(in the rows, 128 means zero)
runs of hidden systems:
run 1, j_163 (11 x 20):
[[143 119 153 126 137 143 112  95 129 174 143 143 155  28 151 104 112 114
  126 109]
 [132 200 110 121 124 149 112 146 143 161 159 163  80  93 177  92 124 139
  146 135]
 [ 77 144  95 120 138 137  80 124 127 114 139 136  98 193 183 106 122 168
  143 152]
 [113 116 134 128 144 123 144  98 158  29 130 144 155 192 116 122 120 160
  122 134]
 [149 135 124 142 137 129 186  94 132  93 124  67 141 130  57 173 129 132
  124 156]
 [129 109 147 108  91 121 138 124  95 172  90 114 138  74  57 136 147 132
  112 169]
 [ 99 122 149 152  76 124 149 159 100 192 130 163 122  89 121  82 100 115
  104  93]
 [ 91 122 111 142 145 149 105 104 121 159 176 131 140  95 197  97  91  96
  143  91]
 [121 174 118  96 162 154  98 103 166  81 159 174 115 109 176 134 130 138
  164 138]
 [114 185 112 114 149 109 124 138 145  83 127 107  69 180 125 145 123 179
  132 169]
 [ 99  80 126 129 134  90 136 123 134  92  98  97 153 179  88 119 141 167
   91 172]]
run 2, j_597 (11 x 20):
[[112 130 133 144  56 182 144  72 133 141 115 157 116 108 130 116 134 183
  121 170]
 [102 179 129 144  97 162 127  79  80 141 135 136 104 137 101  97  58 156
  125 130]
 [ 81 150  91 117 151 146 143  71 118 114 135 140 164 111 111  80  88 118
  128 185]
 [ 69 163 104 110  80 131 169  97 156  96 149 171 122  89 123 151 119 137
  135 168]
 [ 54 159 134  99 113 103  90  95 117 113 154 107  99 111 110 148  91 178
  123 136]
 [ 66 113 152 127 163 102 142 104 165  96 146 107 135 104 106  75 101 171
   98 156]
 [ 83 119 123 163 103 142 186  93 175 121 159  90 105  97 150 140 130 169
  113 149]
 [107 127 159 141  99 157  98  62 124 142 123 112  96 107 160 127 107 201
  117 132]
 [132 169 142 163 130 146 147  88 131 136 124 136 119 130 121  51  79 182
  102 154]
 [100 149  67 157  97 167 167  72 123 138 143 119 139 140 139 104 117 141
  128 191]
 [ 94 147 125 110  66 162 113  61 108 103 130 178 141 119 109 135 110 162
  135 151]]
run 3, j_232 (11 x 20):
[[134 151 156 135 105  93 129 199 105 153  98 147  69 163 106 122 111 142
  111  99]
 [118  78 122 163 163 110 131 142 125 135 154  82 159 155 164 117 107  81
  117  75]
 [175  95 150 112 123 151 131 125 166  97 122 179 165  90 148 158 184 109
  141 115]
 [182 176 131 127 124 156 112 148  98 166 108  91  59 139 113 171 148 139
  149 136]
 [116  88 116 128 170 118  91 161  96 147  87 120 139 199 141  71 122 116
  118 141]
 [142 115 120 156  94 131 191 145 140  86 133 187 168 160 125 133 131  84
  127  93]
 [168 128 119 114 113 144  99  80  86 142 139  88 153  95 110 202 135  98
  150 102]
 [157 147 156  82 169 112  75 172 105 156  92 154 126 108  92  84 138 124
  126 143]
 [ 98 135  95 149 126 104 175 207 128 146 143 132  98 163 140 119 125  79
  130 109]
 [113  52 144 126 107 117  92 102 126 106 131 123 158 139 166 185 142 111
  129  71]
 [217 156 183 119 166 139 121 132 148 102 113 142 119 106 100 139 140 140
  132  96]]
run 4, j_658 (11 x 20):
[[137  84 147 164 152 155 136 129 175 132 177 105 157 105 162  79 161 140
  122  94]
 [151 135 119 136 119 215 154 109 160 140 130 156 102  94 158 141 171 132
  160 155]
 [127 149 130 133 119 184 110  91  88 148  70 147  76 172 141 134 102 153
  142 166]
 [135 133 102 145 139 106 128 104  97 115  93 147 170 193 123  72  73 125
  104 150]
 [149 150  69 130  88  89 148 103 122 105 163 127 208 118 104 133 125 105
  117 138]
 [109 148 138  83  78 118  84 126 102 131 172 120 136  76  71 158 147 139
  142 112]
 [ 68 127 177 105 160 133 124 185 111 135 146 127  80 112  82  94 120 120
  135 100]
 [ 58  85 127 138 173 113 179 157 169 118 126 122 105 121 169 136 114  92
  126 137]
 [143 115 147 136 130 103 134  82 184 104 104 137 119  96 197 182 118 159
  112 135]
 [201 173 151 150 141 127 100 108 145 143 122  95 103 119 145 107 125 200
  110 136]
 [151 128  91 151 112 155 119 156 122 158 141 106 140 172 125  57 175 159
  122 166]]
run 5, j_163 (11 x 20):
[[114 134 160 154  85 125 146 105  85 127 109 173 140 146  92  91  60 137
  100  97]
 [116 146  82 137 153 127 145  89 107 136 169 106 186  95 121 100  79  74
  133 127]
 [ 94 165  99  75 101 135 109 114 140 118 159 167 135  62 126 153 151 121
  162 163]
 [ 62 167 151 108 117 108 106 158 126 114 163 122  60 139 113 129 107 167
  129 109]
 [ 58  77 139 130 191 109 134 131 157 102 132  96 138 146 130  80 113 135
  109 146]
 [126 106 134 151 124 138 202  95 198  92 123 133 136  85 141 154 146 140
  117 155]
 [156 149 156 147 101 145 120  84 120 164 109  83  85  86 119 153 118 192
  110 144]
 [139 139 141 134 121 142 104 131 107 171 107 150 140 129 110  25 116 168
  101 159]
 [102 140  74 169  85 173 172 106 122 128 162 160 155 157 152  88 116 109
  135 138]
 [104 140 116 108 113 170  92  46  99  91 152 130 142 126 127 174 102 127
  165 122]
 [114 190 149  86 166 114 125 133 120  89 128 150 114 115  55 111  92 133
  135 140]]
run 6, j_893 (11 x 20):
[[179 109 126 159 105 102 150 118 165 156 143 110 175  75 140  88 149 149
   90 133]
 [142 156 103 145  62 178 112 125 127 160 191 111 116 115 143 115 174 166
  145 119]
 [ 89 136 139 131 136 198  84 112 100 122 146 151  99 172 135  75 113 154
  152 117]
 [107 142 115 141 183 157 182 108 134  86  91 157 123 176 127 113  88  99
  140 163]
 [147 130  95 106 127  93 140  82 124 106  78 129 151 127 127 203 119 111
  125 184]
 [143 151 148  95  82  57 108 130 113 136 114 138 144  80  79 139 119 155
   95 138]
 [ 86 137 114 132 114  91 135 175 122 166 188  90 136  96  96  81 125 123
  110 116]
 [ 59  82 119 132 124 166 129 129 156 124 186 130 135 113 170 114 158 118
  149 106]
 [120 139 170 135 155 181 138  96 161  97 129 148  71 112 173 160 112 146
  153 105]
 [166 145 139 136 189 122 120 107 131 145  68  92  82 140 156 132 101 158
  117 168]
 [166 119 106 149  95  87 147 132 140 133  79 130 153 167 128 107 149 165
   80 183]]
run 7, j_232 (11 x 20):
[[144 143 107 133 129  94  91  70 111 143 136 126 184 109 162  95  67 131
  104 132]
 [133 191  88  97 117 113 122 141 161 108 184 173 154  85 131  94 148 130
  140 149]
 [ 60 153 101  98 106 138  94 142 121 121 186  96  85 132 114 161 151 146
  159 135]
 [ 57  93 187 106 165 123 109 121 135  76 121 130 107 150 103 112 105 160
  119 114]
 [113 124 152 160 163 118 220 114 169  96 119 107 112 104 112 144  93 119
  111 135]
 [140  96 122 139 106 103 137  87 148 167  93  95 134  71 154 160 136 153
  100 173]
 [169 159 141 149  85 120 105 132 140 163 126 147 113 115 151  67 138 200
   92 139]
 [110 149  79 161 130 179 127 121 126 142 193 107 129 156 164  67 131 135
  145 122]
 [ 80 111 117 102 121 193 111  78 130  79 137 176 146 141 137 132 145 127
  167 150]
 [116 189 137 110 130 137 146  90 106  89 103 144  88 137  80 168  76 146
  140 148]
 [ 94 133 106 114 164  59 131 110 113 135 110  85 150 123 102 119  72 125
   99 169]]
run 8, j_658 (11 x 20):
[[149 100 125 127 114  95 126 115 144 102 156 117 172 103 154 203 134  89
  135  71]
 [182 142 179  91 170 133  79 143 132 134 129 111 108  81 107 156 156 135
  149  94]
 [142 127 135 128 174 133 137 214 127 162  96 114  72 160 123 111 165 118
  132 143]
 [125  59 114 161 114 125 143 145 133 128  95 127 132 196 183 163 148 109
  118 116]
 [207 108 157 151 128 141 116  78 132 104 113 138 168 128 154 157 119 123
  126  76]
 [214 172 117 119 157 155 110 130  97 166 118 113 137 105  98 116 144 108
  146 142]
 [124 123  94 108  97 123 105 191  84 170  96 149 116 177 109 132 166 101
  141 153]
 [106  91 135 138 103 111 122 146  93  98 135 149 147 187 131 157 106  88
  132  54]
 [160 118 144 112 192 118 120 105 134  98 146 115 172  90 122 157 108  71
  147  82]
 [171 152 131  86 161 106 129 172 142 141  98 128 102  79 110 168 171 109
  142 162]
 [126 111 137 135 107  94 108 192 113 155  90 104  67 180 144 160 144 146
  112 118]]
run 9, j_713 (11 x 20):
[[170 162  96 163  61 108 183  99 143 117 124 134 131 125 146 184 119 139
  111 141]
 [168 147 118 116  99 126  51  96  75 159 128 102 156 136 110 106 127 164
  125 132]
 [132 138 128 130 135 160 146 178 126 123 149 172 151 151  85  35 150 121
  129 121]
 [ 57 108  95 133 118 161 169 126 108 126 164 108 125 130 115 167 122  71
  161 120]
 [119 102 178  87 159 131  93  92 114  97  78 162 127 109 123 181 107 111
  143 108]
 [163 179 141 123 168  51 154 177 154 127 109 127  92 112 123 129  92 126
  103 129]
 [108  92  77 123 108  76 100 151 144 156 142  85 154 126 166 133 174 134
  107 165]
 [146  98 168 145  72 147 108 122 156 100 159 156 144 133 147 119 163 170
  117  69]
 [153 155 141 163 170 193 139 119 114 144 163  61  90 132 118 109 115 134
  150 106]
 [127 103 110 115 155 185 145 120 124 139  64 149 121 140 125 126 162 107
  148 207]
 [120 149 125 149  62 107 172 127 110 119  87 185 109 167 131 163  83 123
  113 124]]
run 10, j_597 (11 x 20):
[[ 59  77 132 132  97 169 166 138 116 127 160 118 150 117  71 112 153 111
  135 119]
 [ 81 111 172 126 141 173 135  94 114 133 137 134 102  79 131 161  87 100
  154  82]
 [124 167 147 118 192 109 126 119 153 147  99 143  87  78 175 121  72 125
  126 146]
 [116 153  80 140 115  69 133 150 164 137 119 138 113 144 197 114 126 154
  101 178]
 [124 122 102 142  65 100  94 108 136  91 158 123 160 182 150 130 147 183
  110 116]
 [158 135 155 131 130 168 120  94 125  81 173  91 160 142  68 105 144 167
  132 105]
 [128 122 144 128 154 206 173 114 120 142 115  98 106 104  69 122 152 125
  149 169]
 [ 81 106 144 133 103 157 155 121  94 176  65 163  82 114 131 143 100 108
  128 155]
 [106 145 120 135 116  79 126 104 101 148 110 162 144 116 158 120  39 101
  108 106]
 [136 168  78 114 138  80 116 111 158 113 183 130 180  87 161 107 118 119
  125 139]
 [110 157 108 100  99 132 101 149 170  97 187 133 119 122 131 131 193 172
  145 148]]
run 11, j_584 (11 x 20):
[[ 94 111 102  96 150 103 130 182 131 122 159 108 140 111 121 174 154  57
  155 104]
 [131  89 160 101 145  99  98 170 158 104 110 154 115 125 166 182 168 116
  136  88]
 [174 128 168 149 178  85 132 183 158 136 117 100  86 128 155 136 125 139
  109  84]
 [181  86 113 162 151 122 139 157 151 167  97  72 129 147 164 119 177 138
  106 154]
 [202 122 128 177  81 177 150 129 128 149 100 151 121 159 154 122 163 143
  122 118]
 [185 153 121 153 129 188 112 116  63 165 117 104 119 165 109 112 114 117
  147 110]
 [144 130  98 106 151 172 126 137  79 137 100 158 162 160  88  95 143  74
  157 161]
 [121 146 102 109 104 121 153 149  86 117 115 174 140 143  93 178 116  56
  152 114]
 [134 118 139  82 139  77  71 149  93 116 125 126 154 126 106 178 123  92
  135  84]
 [143 112 147  99 167  73 125 200 162 112 149 136 151 100 115 116 163 101
  123  95]
 [131  92 128 144 128 105 147 186 161 148 147  88 100 111 163 176 172 109
  126  92]]
run 12, j_713 (11 x 20):
[[125  78 175  81 109 151  90 135 101 117 108 176 163 106  83 135 167 108
  144 101]
 [124 153 160 142 156 116 163 191 119 145 143 125  76 118 106 134  94  92
  134  67]
 [110  76 108 105 184 106  98 144 131 154  97  97 134 120 181 161 145  90
  138 147]
 [174 127 151 137 101  99 137 147 176  93 112 185 121 133 177 168 154 147
  117  98]
 [178 157 103 157 130 113 100 129 116 146 156  44 111 162 145 147 129 159
  123 110]
 [170  85 123 129 137 176 112 136 126 122 104 134 168 163 116  82 199 141
  132 159]
 [136 137 125 170  75 173 202 147 107 129 133 138 104 156  94 148 124 106
  131 101]
 [131 104 125 118 151 146  92  93  56 164  92 102 142 139 110 153  93  84
  145 120]
 [171 145 139 109 149 103 150 168 134 118  91 212 152 114 114 110 120  81
  124 121]
 [108 156  73 120 108  71 123 170 116 143 170  97 122 126 141 179 125  91
  136 108]
 [132  79 156  87 144 117  45 136 133  96 133 133 163 143 140 135 171 141
  137  91]]
run 13, j_584 (11 x 20):
[[ 81 137 135  78  87 105  68 174 106 127 159 155 117 122  99 137 150 141
  140 104]
 [ 62  93 150 128 164  97 128 174 148  95 167 125 132 152 135 100 113 107
  124  75]
 [117  82 142 138 186 119 159 111 184 103 129  96 130  98 173 173 137 102
  131 122]
 [181 138 162 129 126 120 127 121 168 144  84 131  82  83 164 164 146 176
  114 153]
 [157 154 128 158 103 113 117 153 116 184 110 104  87 154 138  76 122 186
   92 145]
 [131 102  85 179 100 164 147 111 111 138 144 113 172 187 140  73 134 131
  116 142]
 [153 141 118 140 110 208 150  64 108  95 143 149 157 128 116 151 119 104
  166 121]
 [120 173 137  76 150 158  99 115  81 131 113 139 102 102  72 147 111 114
  165 150]
 [ 65 125 118  86 128  77 128 181 105 131 101 165 125 134  86 108 113 100
  120 152]
 [ 97  93 117 131 111  54 141 135 139 100 145 135 167 132 145 165 103  94
  105  83]
 [165 118 155 117 152 101  97 108 173 101 169 100 157  74 156 155 146 140
  126  84]]
run 14, j_893 (11 x 20):
[[144 162 130 109 159 190 127 182 115 155 141 130  78 117 103 122 164 102
  173 124]
 [ 98  89 125 123 142 133 111 171 101 135  77 153  86 199 162 148 133 101
  142 124]
 [167 106 155 149 143  84 152 128 134  88  89 160 160 164 148 155  90 101
  104  81]
 [218 144 114 124 152  98 123 123 131 133 138  86 173  89 113 157 147 105
  127 118]
 [154 125 124  99  92 142  85 188 115 165 139 138 127 117 101 111 205 137
  139 129]
 [ 91 114 140 147 107 154 135 189  96 131 152 142  95 185 111 111 128 109
  139  65]
 [126  83 136 142 194 153 130 110 120 102 122 125 156 158 159 138 105  67
  151  83]
 [207 134 140 112 158 135 141 123 153 118  79 168 133  89 142 169 147  96
  142 137]
 [185 166 125 113 101  88  93 177 100 170  97 116  89 140 119 162 148 139
  119 130]
 [127 100 129 135 118  85  93 185 105 138 143 127 165 182 113  74 138 128
  102  88]
 [138 107 119 146 135 162 171 136 142  84 187 131 177 134 113 124 151  78
  148  72]]

runs to name:
run 15 (2 x 20):
[[125 144 116 111  72 125 114 166 157 133 132 212 111 118 183 134 170 139
  134 124]
 [115 134 132 151 137 126  91 131 117 107 162  85  89 193 167 143 105 155
  136  71]]

j_163
run 16 (2 x 20):
[[150 118 114 125 210  84 136 158 161 138 118 101 156 109 148  81 132 102
  112 153]
 [137 102 104 141  71 116 152 166 174 135 140 144 121 127 177 162 197 130
  126 130]]

j_597
run 17 (2 x 20):
[[115 100 117 167 121 134 112  90 137 123 139 126 127 160 220 142  95 132
  122  91]
 [193 158 129 118 157 143 112  78 164  65 129 153 164 129 149 132 140 152
  137 133]]

j_232
run 18 (2 x 20):
[[152 122 174 144  86 140 146 140 119 121  68 160  96 172  90 120 134 181
  100 136]
 [143 121 109 166 125 134 151 103  66 158 114  72 151 158  90 119  81 102
  113 125]]

j_597
run 19 (2 x 20):
[[144 129 154 112 142 122  85 123 161 148  84 177 101 106 195 108 138 168
  122 154]
 [162 174 107 175 115 117 141 133 152 112 138 130 106 193 173  94 112 175
  108 120]]

j_163
run 20 (2 x 20):
[[146  94 156 169 155 208 165 100 134 152  80 138 100 136 156 109 123 120
  138 136]
 [175 155 119 148 125 154 135  73 108 143  64 165 116 138 167 137  81 126
  128 153]]

j_163
run 21 (2 x 20):
[[184 120 158 161  92 164 123 158 110 168 116 128 123 149 106  71 160 159
  111 111]
 [122 109  96 172 123 188 162 144  87 178 139 115 127 157 133  96 126  75
  146 114]]

j_713
run 22 (2 x 20):
[[186  97 128 143  70 149 139 105 110 148  63 156 145 138 133 172 159 125
  122 147]
 [182 163 133 127  88 123 107 137  61 167 119 138 142 129  77 118  97 109
  121  95]]

j_597
run 23 (2 x 20):
[[119 156 145 147 125  89 130 137 147 131 203 110 134  84 123  90  91 143
  105  71]
 [ 82  92 100 122 153 151 113 115 164 135 174  82 135  96 172 111 170 138
  140 157]]

j_584
run 24 (2 x 20):
[[162  85 117 127  82 161  92 101 115 156  88 168 167 131 161 123 171 133
  128 151]
 [167 190 129 161  95 161 142 140 103 127 153 170 109 160 127 106  95 125
  137  75]]

j_713
run 25 (2 x 20):
[[154 177 126 150 110 144 189 179 149 111 157 188 102 135 133 117 130 100
  137  93]
 [119 130  83 103 156 139  66 116  94 137 126  85 112 166 163 176 133 106
  168 143]]

j_597
run 26 (2 x 20):
[[177  94 129 111 139 143  89 139  96 173 134 127 187  88 117 109 158  81
  136 102]
 [142 155 125 120 116 156 143 198 129 146 151 176  95 113 136 137 158  81
  165  86]]

j_713
run 27 (2 x 20):
[[ 68  79 103 162 156 117 165 161 147 153 129 111 125 154 171  89 117 104
  110 139]
 [156 109 120 154 118 139 146  65 157 101 105 147 146 130 202 178 114 124
  130 129]]

j_584
run 28 (2 x 20):
[[ 66 125 113 115 159  67 112 146 138 155 156 115 139  84 165  92  92 109
  111 125]
 [ 95 124 123 120 124 115 129 129 205 100 182 147 131  83 189 129 160 152
  129 129]]

j_163
run 29 (2 x 20):
[[135 128 111 115 187 188 147 165 124 135 143 116 122 121 108 127 167  66
  179 133]
 [116 111 126 106 123 141 128 163 108 137  69 166  82 147 143 196 150  85
  156 139]]

j_584
run 30 (2 x 20):
[[121 173 133 136 200 113 136 151 137 154 152  98  90  84 148 106  81 100
  135 107]
 [108 101  78 111 139 105 116 137 156 147 101 122 131 137 189 142 176 130
  125 202]]

j_584
run 31 (2 x 20):
[[ 72  99 135 148  70 141 173 152  89 143 125 155 128 151  76 105 110 110
  113 116]
 [ 91 110 114 143 132 141 142  81 105 138 150 124 161 101 153 146  69  67
  140  89]]

j_893
run 32 (2 x 20):
[[106 103 131 122 115 109 106 130 106 181 108  46 104 112  87 136 146 163
  104 169]
 [ 96  67 168 160  97 138 148 133 128 158 118 150 153 107 122  64 118 136
   93 101]]

j_597
